Questions about the table below.
1) Report the entry in the top-left corner.
2) Report the smallest entry in the last row.
3) Report the largest entry in the first row.
4) Report the entry directly above the smallest entry.
5) Report the last entry, reading row by row.
6) Report the entry in the bottom-left corner.
7) Report the second entry from the end, reading row by row.
8) Report the entry directly above 118.
127  135  140  133  126
127  135  140  133  126
118  111  146  149  137
135  124  119  127  136
127  135  140  133  126
127  135  139  133  126
127  135  139  133  126
117  112  150  150  136
127  137  140  133  125
135  124  119  127  136
1) 127
2) 119
3) 140
4) 135
5) 136
6) 135
7) 127
8) 127

grid =
[[148 113 122 128 147 124 147 121 147 121 145 151 148 128]
 [125 152 132 116 136 127 137 136 136 137 138 131 135 116]
 [127 130 150 106 135 112 135 151 135 151 137 133 135 106]
 [110 124 145 125 113 108 114 145 113 145 115 111 112 125]]
Counting starts at 0.
The entry in row 2 and column 0 -> 127
The entry in the bottom-right corner -> 125
Read off the entry in row 0 and column 2.
A: 122
The entry in the top-left corner -> 148
The entry in the bottom-left corner: 110
The entry directly above 150 -> 132
Read off the top-right entry.
A: 128
The entry in row 2 and column 1 -> 130
Read off the entry in row 2 and column 2.
A: 150
Read off the top entry of the column that holds the largest entry.
A: 113
The entry at row 1, column 0 is 125

Read these off the matrix that follows.
1) Which number is the entry just right of 113?
2) Which number is the entry directly above the largest entry?
3) Which number is the 2nd entry in reading order?
4) Which number is the smallest entry in the first column?
5) Which number is the bottom-right entry?
6) Which number is the 1st entry on the main diagonal?
7) Which number is the last entry of the smallest entry's row?
8) Which number is the entry just left of 133?
[[117 129 121 104 143 125 141 131 132 113 139 147]
 [105 125 133 129 136 142 122 148 127 143 106 137]]
1) 139
2) 131
3) 129
4) 105
5) 137
6) 117
7) 147
8) 125

Questions about the matrix below.
1) Give the smallest entry in the first column.
2) Give the fifth entry from the end, reading row by row.
3) Give the second entry, reading row by row.
4) Give the entry in the bottom-right corner.
5) Give the second smallest entry.
6) Give the entry directly above the smallest entry.
[[129 121 135 124 137 125 127 128]
 [130 129 155 133 116 128 142 112]]
1) 129
2) 133
3) 121
4) 112
5) 116
6) 128

Read these off the table that follows. Indices start at 0.
1) The entry at row 0, column 0?
2) The entry just right of the largest entry?
3) The entry at row 1, column 0?
4) The entry in the bottom-right corner?
5) The entry in the top-right corner?
6) The entry at row 2, column 0?
7) The entry in row 0 and column 1?
[[135 116 117 109 137 143 107 134 145 113 112 146]
 [ 98 152 108 117 150 105 121  99 140 151 115 140]
 [119 146 142 149 116 109 152 121 107 145 147 108]
 [134 116 117 110 137 144 107 133 145 114 112 146]
 [134 115 117 110 137 144 108 134 145 114 113 146]
 [135 115 117 110 137 143 108 134 145 114 112 146]
 [101 150 100 113 156 110 118 100 143 147 109 145]
 [138 112 116 108 140 145 106 136 148 112 109 146]
 [119 145 142 150 116 109 152 121 107 146 147 108]]
1) 135
2) 110
3) 98
4) 108
5) 146
6) 119
7) 116

[[151 154 106 127 152 135 102 128 153 106]
 [141 148 117 110 149 121 108 144 147 110]
 [142 134 114 151 129 150 123 105 135 119]
 [113 120 145 105 123 102 138 151 117 137]
 [140 148 117 111 149 122 109 144 146 110]
 [118 112 136 142 110 133 144 115 115 144]
 [145 138 109 146 135 149 117 110 140 120]
 [105 106 149 126 108 118 149 131 105 150]
 [146 139 108 145 135 150 117 111 140 119]
 [141 149 117 108 151 120 109 147 146 108]
 [145 138 109 145 134 150 117 110 140 120]
 [141 149 117 107 150 119 109 148 146 107]
 [147 140 107 144 136 149 116 111 142 119]
 [143 136 112 148 132 151 120 108 137 120]]
Counting starts at 0.
The top-left entry: 151
The entry in the top-right corner is 106
Read off the entry at row 1, column 1.
Answer: 148
Read off the entry at row 0, column 2.
Answer: 106
Read off the entry at row 1, column 0.
Answer: 141
The bottom-left entry -> 143
Read off the entry at row 1, column 2.
Answer: 117
Read off the entry in row 2 and column 0.
Answer: 142
The bottom-right entry is 120
The bottom entry of the column that holds the largest entry -> 136
The entry at row 0, column 1 -> 154
The entry in row 2 and column 1: 134
Read off the entry at row 2, column 2.
Answer: 114

Questions about the row below.
1) Which number is the entry just right of 150?
2) Which number is the largest entry?
3) Which number is the entry just right of 144?
4) Which number is the centre entry?
[144 109 145 110 107 109 117 106 109 119 117 150 117 139 110]
1) 117
2) 150
3) 109
4) 106
